Each named turn below is shown by a few rows before and after it. Which turns, in which order, take the first row of each later pair to the second? The first pair is answered.
k_201 (before -> after):
36	-2	-3	-34	-22	6	26	-34	-1	-15	-2	-31	-28	-8	12	-29	-7	-22	-15	-18	-11  ->  23	-20	-8	-24	-4	-12	11	-41	13	-47	-30	-2	-10	18	4	-16	21	-17	5	-21	16
2	-13	-11	-7	11	-16	9	-29	7	-44	-8	13	0	10	-2	15	27	-18	7	-10	21  ->  -34	1	-9	15	9	-19	-13	-7	-3	-29	-10	30	16	8	-5	28	16	3	11	-7	9
-15	35	-10	2	25	6	3	2	-10	6	-7	18	-3	38	-2	0	-8	37	-19	25	16  ->  -7	41	-15	-2	19	15	6	-1	-13	21	3	6	-10	30	3	-7	-15	36	-27	23	4
k_947 (before -> after):
-42	-1	31	21	9	-27	-24	1	-26	20	1	-2	53	1	20	2	-14	23	-3	1	-13  ->  6	-16	24	-17	13	-9	12	-7	-9	26	17	-46	37	-14	40	-24	-17	3	-20	5	-9
-7	25	-8	2	-45	17	15	-6	-24	28	39	-17	-45	-33	12	3	-51	-3	-19	-9	-41  ->  -29	22	-7	16	-55	5	10	-16	-29	10	30	3	-51	-23	2	15	-51	2	-8	-11	-42
1	-14	-2	-7	-20	-5	7	-42	-21	-28	19	7	-52	-4	-13	-12	-31	-9	-1	-11	-9  ->  -47	12	4	26	-12	-8	-34	0	-24	2	8	35	-10	-1	-17	6	-27	23	11	-5	-17
k_956 (before -> after):
-22	31	-4	6	-2	-6	-16	39	5	75	29	-30	-5	-61	20	1	-32	18	11	-4	3  ->  -70	16	-8	41	-10	-35	-40	9	-8	9	4	34	-12	-27	-9	43	-15	27	35	-14	16
8	-49	-16	15	12	-46	38	0	15	-32	-5	7	-10	-6	3	-7	17	46	21	-21	-8  ->  32	-39	-13	-4	9	-29	49	17	20	2	10	-25	-4	-28	17	-23	8	41	6	-19	-17
-6	1	1	20	1	-3	2	-9	-17	2	1	4	-19	-7	-11	9	-18	-4	-20	0	-24  ->  2	-16	-6	17	11	-13	9	-14	-8	-24	-11	11	-15	7	-17	10	1	-9	-14	0	-5
4	-13	-19	10	17	18	-5	0	-23	-11	-27	-11	-15	11	22	-7	-1	-15	-8	6	-6  ->  5	-7	-20	12	19	17	-5	-2	-27	-5	-23	-18	-12	10	24	-10	-3	-13	-13	11	-15

Between the rows of a pair lie 2 to 3 turns.
8	20	15	18	-4	51	13	8	-13	38	-1	-9	2	-27	-8	-9	-29	9	-11	-6	-61  ->  57	-17	14	-10	26	44	35	6	25	8	-23	-26	19	-13	6	-28	5	-6	-11	-7	-11 : k_956 then k_956 then k_956
-1	-15	42	-8	-19	-8	17	-29	-31	-3	-16	-5	-33	-26	3	-38	-23	-21	-38	24	-5  ->  -16	-25	38	-2	-19	-22	10	-41	-32	-28	-33	17	-28	-9	-8	-27	-13	-23	-21	15	3 : k_956 then k_201
8	18	3	-14	31	17	-26	57	25	55	-5	-14	62	-13	7	-21	5	17	3	14	-5  ->  -50	-1	-4	27	14	-22	-42	8	1	-26	-27	55	33	23	-25	18	9	22	31	0	5 : k_201 then k_956 then k_956
1	-16	-16	21	-17	-6	44	-17	-13	-7	37	-9	-8	-5	-14	7	-38	-19	-20	1	21  ->  0	0	-3	20	7	0	26	29	4	36	27	-12	41	-3	-2	-2	-24	-2	-15	9	28 : k_201 then k_947 then k_947
27	0	-10	-7	22	-8	-1	-4	28	23	-23	-18	14	3	20	-45	28	16	15	14	48  ->  27	4	-14	-6	-18	4	14	-47	-1	8	9	-27	-52	-21	13	-45	-6	-1	0	8	13 : k_956 then k_947
-5	12	8	20	-15	1	-37	70	-7	-2	0	0	29	4	-7	27	-4	-2	42	18	-5  ->  18	-17	1	2	-2	-6	-17	50	11	-43	-9	4	24	21	-9	23	17	-15	51	12	22 : k_201 then k_956 then k_956
-15	25	13	-26	4	18	-24	16	-13	-1	28	8	-29	6	22	-5	-1	12	-12	26	-48  ->  -17	25	19	-24	19	17	-33	41	2	3	11	8	-1	15	23	-5	17	18	-3	23	-32 : k_956 then k_947
-13	9	-14	2	2	4	17	-24	-43	12	24	-24	-46	-4	31	-18	-18	-5	-29	-18	-20  ->  -23	4	-13	9	-2	-4	13	-34	-52	-6	21	-10	-49	3	23	-9	-14	-4	-25	-20	-18 : k_947 then k_201
66	-26	9	-52	-7	31	38	-9	45	1	25	-82	-13	-23	24	-28	-1	-33	-30	7	3  ->  -74	0	8	46	1	-15	-58	17	16	-23	-26	44	51	31	-29	45	17	27	30	2	9 : k_201 then k_947 then k_201
34	-10	-6	-17	10	8	20	21	11	11	7	-30	0	-1	18	-19	11	-9	-12	6	9  ->  33	-14	-8	-19	-1	5	30	-4	2	-11	13	-25	-26	2	12	-14	3	-18	-12	0	1 : k_947 then k_956
-20	11	-11	13	-1	12	-11	12	-34	2	9	11	16	-1	-15	9	-29	15	7	0	-3  ->  29	-9	-10	-21	7	19	17	0	-16	0	17	-23	7	-9	-3	-13	-19	-4	-4	0	6 : k_947 then k_201
70	-5	-4	-33	1	18	43	-2	-11	-13	11	-41	10	-21	17	-22	-16	-6	-26	3	9  ->  17	-15	-7	7	17	-19	2	-7	-8	-69	-35	30	36	27	-10	18	15	10	11	-6	38 : k_201 then k_947
19	1	-1	-25	0	9	4	15	-17	37	40	-44	-17	3	5	-39	-7	14	-6	-3	-4  ->  -10	-16	-2	-1	23	-19	-19	20	-4	-7	-2	5	22	49	-14	-12	30	31	27	0	33 : k_201 then k_201 then k_201
2	22	4	-6	-2	9	-1	26	-10	46	15	-25	3	-11	-1	-4	-16	15	-13	17	-27  ->  19	-22	-2	-12	26	-20	5	6	22	-21	-24	-1	15	28	-13	6	30	8	6	9	26 : k_201 then k_201 then k_201
-12	-7	-1	12	-38	0	9	-39	-29	-26	16	10	-50	-3	-8	14	-22	-13	-7	-8	-20  ->  -41	-2	-1	32	-7	-12	-25	0	-13	-25	-18	39	10	24	-19	24	12	11	18	-4	8 : k_201 then k_956 then k_947
-25	-2	10	28	-15	13	-24	-13	-19	-16	8	29	-4	3	-12	17	-4	0	6	-10	-20  ->  5	-4	6	6	-19	22	0	-26	-20	-9	25	2	-23	-15	0	2	-13	-13	-12	-10	-26 : k_201 then k_201
12	0	4	-19	15	11	-9	27	9	8	-9	-6	30	2	10	-14	10	-4	36	14	32  ->  -28	17	5	10	-2	8	-29	22	-18	15	0	15	19	-3	-1	7	-12	10	38	10	3 : k_956 then k_956
-15	4	-3	-1	-29	-25	4	-25	2	-56	13	24	-34	-1	-16	6	1	9	-14	-27	-9  ->  -6	-11	3	-3	-1	-36	-3	-7	23	-61	-4	30	0	17	-14	-1	29	13	-4	-26	20 : k_956 then k_201
-15	9	-4	19	-12	-18	2	-3	-1	18	-9	19	38	1	20	34	19	13	-1	24	28  ->  22	-7	-6	-7	-10	-10	27	-14	16	15	-4	-5	24	-6	33	15	28	-1	-11	23	39 : k_956 then k_947
-32	-17	-13	15	-2	-21	0	-22	0	-51	-13	16	-15	20	-31	39	5	27	10	2	11  ->  -11	-28	-11	4	21	-24	6	-11	21	-53	-22	7	9	25	-24	28	22	22	13	4	31 : k_956 then k_947
6	-26	-11	14	30	17	-34	35	-15	-1	-9	-9	40	-19	5	20	-6	-30	-16	-7	11  ->  5	-26	-15	10	4	17	-18	-3	-35	-23	8	-9	-10	-29	-1	27	-28	-41	-25	-14	-13 : k_947 then k_956 then k_947
-14	21	-1	20	-5	3	-21	18	-21	29	3	4	25	3	-2	11	-4	1	16	-2	-5  ->  18	-5	-5	3	11	-1	-6	18	3	7	-16	-5	32	17	2	7	21	-8	15	1	22 : k_956 then k_956
-36	17	28	16	-47	24	-2	7	-23	-33	-8	15	7	9	-2	2	-24	-10	-12	-3	-11  ->  -21	10	31	7	-18	22	-5	32	0	-25	-28	11	46	19	4	-5	1	-4	0	4	21 : k_956 then k_947
-15	-8	-28	16	-21	-7	-15	-31	7	-30	-3	25	-10	6	-25	29	-11	-18	30	15	6  ->  -3	25	-25	4	-10	26	-20	21	7	46	15	-14	24	-25	1	4	-24	-9	13	28	-17 : k_947 then k_201
21	-3	-5	-17	5	11	10	-11	19	-17	-1	-33	-6	3	7	-12	3	-12	-5	3	5  ->  -17	22	4	7	10	11	-16	23	11	22	-2	-18	28	-3	7	-1	0	11	3	12	-6 : k_947 then k_201 then k_947
45	-23	-6	-24	12	-15	42	-41	13	-36	53	-37	-33	-24	29	-4	12	-32	-35	15	2  ->  50	-8	3	-29	22	-1	32	-10	20	4	61	-55	-1	-37	38	-13	12	-24	-39	26	0 : k_201 then k_956
-31	13	2	14	-18	34	-14	12	-24	22	3	12	-15	10	10	-1	-7	4	-11	6	-40  ->  20	-27	-3	-20	-1	21	17	-12	10	-31	-17	1	-19	30	15	-14	20	-22	-6	2	6 : k_947 then k_201 then k_201
-51	14	-12	34	-8	-14	-32	2	-12	-18	-30	61	27	17	-34	54	-25	24	46	-14	-33  ->  66	2	-8	-47	28	25	23	38	46	38	-15	-46	53	-17	19	-20	-8	-5	9	-2	-2 : k_956 then k_956
